One vector is turned by the same rotation once a step. Each row is the vector after some number of steps, and that number follows the row.
The counts run from 0 to 355.
.05 -.15 -.24 .04 -.01 .26 .14 -.06 .19 .17 .06 -.15 .02 .11 .07 -.05 .05 .03 -.42 .05 .06 -.33 .24 .04 -.05 -.08 .21 -.08 .10 -.29 -.17 -.24 -.05 -.30 => 66
.09 .03 -.06 .12 -.16 -.19 -.13 -.07 -.15 -.24 -.25 .09 -.49 -.06 -.01 .04 .04 -.16 .33 .06 -.19 .05 -.21 -.07 -.05 .04 -.02 -.13 .02 -.20 .11 .18 .00 .32 => 114
.06 -.06 .04 -.10 -.13 -.10 .23 -.19 .16 -.10 -.18 .09 -.23 .02 -.08 -.06 .24 -.24 .03 -.22 -.23 .29 -.18 .00 .08 -.05 -.24 -.23 -.24 -.11 -.14 .16 .01 .34 => 128
-.09 -.08 -.11 .04 -.16 .08 -.13 .17 .19 -.38 -.26 .15 -.23 -.06 -.02 .26 -.18 -.11 .06 .04 -.38 -.17 -.03 -.06 -.20 .32 -.02 -.06 -.02 -.14 -.11 -.02 .12 .18 => 100
.20 .45 .41 -.05 .11 -.33 -.32 -.15 -.06 -.10 .02 -.06 .21 -.15 -.07 -.08 -.04 .14 .05 -.17 .14 -.04 .08 .00 -.01 .01 -.06 .13 -.18 .07 -.14 .02 -.04 -.21 => 16
.17 .12 -.06 .20 -.12 .24 .09 -.09 .03 .11 .12 -.15 -.07 -.06 .13 .01 -.04 -.07 -.26 .03 .09 -.34 .19 .01 -.11 -.01 .20 -.15 .22 -.37 .13 -.15 -.20 -.27 => 74
.01 .11 .36 -.08 .09 -.28 -.50 -.02 -.11 -.18 -.10 .01 .08 -.15 .03 .08 .10 .24 .20 -.01 .02 -.02 -.09 .02 -.03 .06 -.09 .30 -.22 .09 -.23 .09 .01 -.10 => 18
-.26 .13 .13 .13 -.02 .01 -.35 .25 .20 -.03 -.06 -.05 .15 .14 .04 -.13 .20 .08 .29 .18 -.26 -.20 -.10 .07 .18 -.05 -.03 .08 .18 -.33 .05 .30 .08 .02 => 286
-.03 -.06 .03 -.03 -.07 -.32 -.16 -.25 -.23 .30 -.30 -.20 -.03 -.07 .06 -.07 .42 .21 -.07 .05 -.03 .07 .00 .30 -.15 .07 .07 .28 -.10 -.16 .13 -.13 -.02 .05 => 47
-.08 .34 .04 .18 .09 -.07 -.17 .05 .30 .02 -.01 -.18 .25 .14 -.08 -.27 .04 .01 .07 .06 -.23 -.28 .05 .00 .23 -.16 -.04 -.06 .15 -.34 .00 .27 -.01 -.08 => 288
-.06 .27 -.29 .02 .06 -.05 -.23 -.08 -.12 .15 .04 -.18 -.02 .14 -.27 -.05 .17 -.08 -.32 -.04 -.02 -.19 .09 -.08 .10 .05 .26 .36 .00 .16 .02 -.01 .09 -.22 => 36
-.10 .19 -.14 -.12 -.05 .14 .11 .07 -.19 -.17 .18 .15 .26 .19 -.49 .04 -.03 .18 -.26 -.04 .12 .07 -.04 .13 .18 -.11 .22 -.08 .01 .31 .00 .06 -.06 -.08 => 199
.08 .11 .05 -.06 .10 -.19 -.21 -.15 .27 .16 -.25 .35 .11 -.13 .30 .04 -.01 .03 -.13 .16 -.02 -.09 -.06 .07 -.08 .04 .14 -.22 -.24 -.11 -.25 -.23 -.14 .01 => 261
.11 -.22 .03 -.04 -.20 .18 -.05 -.21 .03 .09 -.11 .01 -.14 -.20 .28 .15 .19 .08 -.34 .15 .02 -.16 .18 .11 -.35 .08 .10 -.07 .07 -.32 -.09 -.17 -.11 .02 => 69
.39 .13 .11 .34 -.01 -.05 .13 .15 -.14 -.21 .41 -.18 .01 -.05 .07 -.19 .02 -.14 .07 -.21 .04 .01 -.17 -.10 .20 .02 .01 -.16 -.02 .10 -.12 .13 -.12 -.32 => 355
-.08 -.03 -.45 .02 .01 .10 -.01 .12 .08 .08 .05 -.23 -.29 .23 -.08 -.07 .08 -.07 .09 .14 -.09 -.18 .21 -.11 -.17 -.06 -.14 .22 .33 -.14 .15 .28 .21 -.03 => 309
.03 .05 .10 -.03 .15 .16 .32 .10 -.02 .16 .19 .04 .27 .03 .01 -.16 -.33 -.04 -.17 -.41 -.03 .00 .09 -.05 -.06 .25 -.02 -.14 .08 .41 .19 .02 .11 -.08 => 170
-.16 .07 -.11 .04 .17 -.10 -.07 .15 .13 .31 -.10 .06 .13 -.02 .15 .00 -.07 -.03 .28 .18 .08 -.20 -.17 .09 .19 .04 .13 .22 -.01 -.04 .11 -.45 -.03 -.32 => 250
.23 .28 -.09 .11 -.06 -.08 -.02 -.12 .11 -.24 -.20 .11 -.34 -.07 -.07 .09 -.25 -.24 -.07 -.12 -.21 -.16 .18 -.12 -.25 .22 -.02 -.24 .02 -.19 .10 .00 .02 .23 => 105
.25 .40 .15 -.24 -.18 .01 -.01 -.11 .05 -.07 .37 .27 .10 -.19 -.01 .03 .07 -.04 -.17 -.08 .29 .04 .07 .04 -.14 .03 .02 -.05 -.12 .20 -.05 .05 -.03 -.24 => 1
-.06 .10 -.31 .16 -.01 .17 .02 .26 .22 -.27 -.09 .01 -.24 .11 -.19 .11 -.30 -.23 .09 -.07 -.29 -.34 .03 -.18 .01 .25 .05 -.07 .11 -.16 -.02 -.04 .12 -.02 => 102
-.18 -.09 -.06 -.16 -.16 .11 -.05 .21 -.28 -.28 .11 .21 .21 .20 -.30 .15 .07 .27 -.06 .13 .05 .14 -.19 .16 .08 .00 .18 .00 .01 .32 -.08 .18 -.04 .09 => 197
-.17 -.17 -.25 -.06 .11 .03 -.11 .08 .03 -.09 -.02 -.09 .11 .01 -.10 .38 -.04 .14 -.07 .21 .20 .15 -.14 -.13 .22 -.21 -.04 .46 -.08 .07 -.20 -.14 -.15 -.10 => 227
-.05 .40 .07 .17 -.04 .16 -.29 .15 .18 .10 .08 -.02 .11 .21 -.01 -.18 .16 -.06 .13 .20 -.11 -.34 -.02 .04 .24 -.05 .20 -.05 .20 -.22 .20 .15 .06 -.17 => 280
.02 .26 -.16 .25 .01 .02 .13 .13 .28 -.24 -.11 -.04 .08 -.05 -.17 .05 -.38 -.16 -.09 -.14 -.32 -.25 .05 -.09 -.02 .19 -.05 -.25 .02 -.25 -.11 -.09 -.13 -.15 => 96
-.03 .19 .20 -.04 -.20 .08 -.49 .01 .09 .10 -.06 .26 -.06 -.02 .22 .02 .33 -.04 .06 .32 -.10 -.21 .03 .13 -.06 .09 .14 -.05 .09 -.24 .15 .12 .06 .14 => 277
.56 .11 .26 .19 -.06 -.08 .11 -.05 -.14 -.22 .28 -.10 -.23 -.10 .22 -.12 .02 -.11 .10 -.17 .16 .03 .07 .04 -.14 .06 -.08 -.25 .03 .03 -.05 .04 -.08 -.17 => 349
.19 .17 .21 .03 .23 -.04 .18 .00 -.28 .05 .03 .08 .16 .04 -.02 -.21 -.37 .16 .04 -.35 .16 -.10 .14 .04 -.13 .13 .07 -.19 .09 .36 .24 -.03 .10 .02 => 178
.52 -.02 .29 .16 -.11 -.09 .01 .00 -.23 -.23 .21 .00 -.22 -.16 .28 -.05 .14 -.04 .14 -.09 .13 .08 -.02 .01 -.19 .14 -.09 -.21 .00 .04 -.07 .10 -.04 -.06 => 350
-.14 .07 -.38 -.03 .08 .13 -.05 .13 .34 -.01 -.02 -.16 -.13 .20 -.18 -.08 -.05 -.07 -.13 .01 -.20 -.26 .27 -.19 -.05 -.09 -.11 .18 .18 -.16 -.06 .30 .21 -.01 => 302
-.02 -.37 -.05 -.07 -.09 .02 -.01 -.17 .09 .13 -.26 -.01 -.04 -.12 .25 .08 .26 .24 -.33 .11 -.03 -.06 .11 .18 -.25 .02 .04 -.02 -.14 -.33 -.29 -.16 -.09 -.01 => 62
-.15 .17 .33 -.15 -.01 -.02 -.36 .21 -.11 -.17 .13 .01 .08 -.01 -.04 .01 .14 .14 .36 -.01 .11 -.15 -.15 .06 .07 .11 -.02 .34 -.10 .16 -.05 .04 .15 -.32 => 12
-.15 -.14 .02 .00 .14 .00 -.08 .08 -.04 -.15 -.01 -.19 .16 .11 -.23 .22 -.06 .25 .11 .10 .31 .02 -.06 -.01 .32 -.33 -.03 .42 -.02 -.01 -.05 -.18 -.12 -.13 => 220
-.14 .24 .06 .08 -.07 .17 -.40 .21 .13 .07 .02 .11 .02 .16 .05 -.10 .26 -.02 .19 .27 -.14 -.33 -.06 .06 .18 .05 .17 .01 .18 -.19 .17 .15 .08 -.08 => 279
.04 -.03 -.35 .01 .10 -.18 .52 .06 .15 .12 .15 -.22 -.07 .11 -.04 -.26 .00 -.04 .12 -.07 -.08 .05 .00 .08 .00 -.08 -.25 -.20 .11 -.11 -.14 .06 .00 -.34 => 325
-.10 -.11 -.03 -.08 .03 .02 -.29 .14 .28 .09 -.19 .40 .01 -.03 .31 .10 .11 .08 -.01 .36 -.07 -.19 -.17 .04 .01 .07 .22 -.05 -.11 -.05 -.32 -.20 .03 .01 => 263
.47 .00 .06 .01 -.01 .04 .28 -.05 .08 -.11 .24 -.01 -.32 .00 .09 -.15 -.04 -.15 -.04 -.22 .22 -.10 .26 .02 -.22 .08 -.09 -.27 .05 .06 -.11 -.11 .13 -.25 => 341
.13 .28 .15 -.07 .11 -.37 -.37 -.20 -.02 -.10 -.17 -.01 .11 -.14 -.05 .01 -.01 .16 -.24 -.04 -.04 .06 .07 -.09 -.11 .02 -.01 .18 -.29 .12 -.36 .12 -.09 -.05 => 24
.06 -.23 -.02 -.04 -.03 -.06 .07 -.30 .16 .17 -.21 -.09 .08 -.11 .16 -.03 .23 .18 -.42 .03 -.01 -.07 .18 .23 -.22 -.05 .07 -.12 -.12 -.34 -.29 -.20 -.14 .01 => 61
.09 .21 -.11 .06 .26 -.15 -.05 -.04 .32 .24 -.10 .23 .20 -.02 .17 -.09 -.18 -.02 -.11 .12 .08 -.22 -.03 .02 .10 -.09 .22 -.20 -.13 -.08 -.21 -.36 -.12 -.25 => 259
.25 -.30 .10 .04 -.11 .20 .01 .30 -.11 -.25 .26 .01 -.43 .12 .24 .01 .14 -.05 .28 .02 .11 -.14 -.05 .02 -.08 .16 -.05 -.02 .09 .12 -.12 .01 .19 -.23 => 345
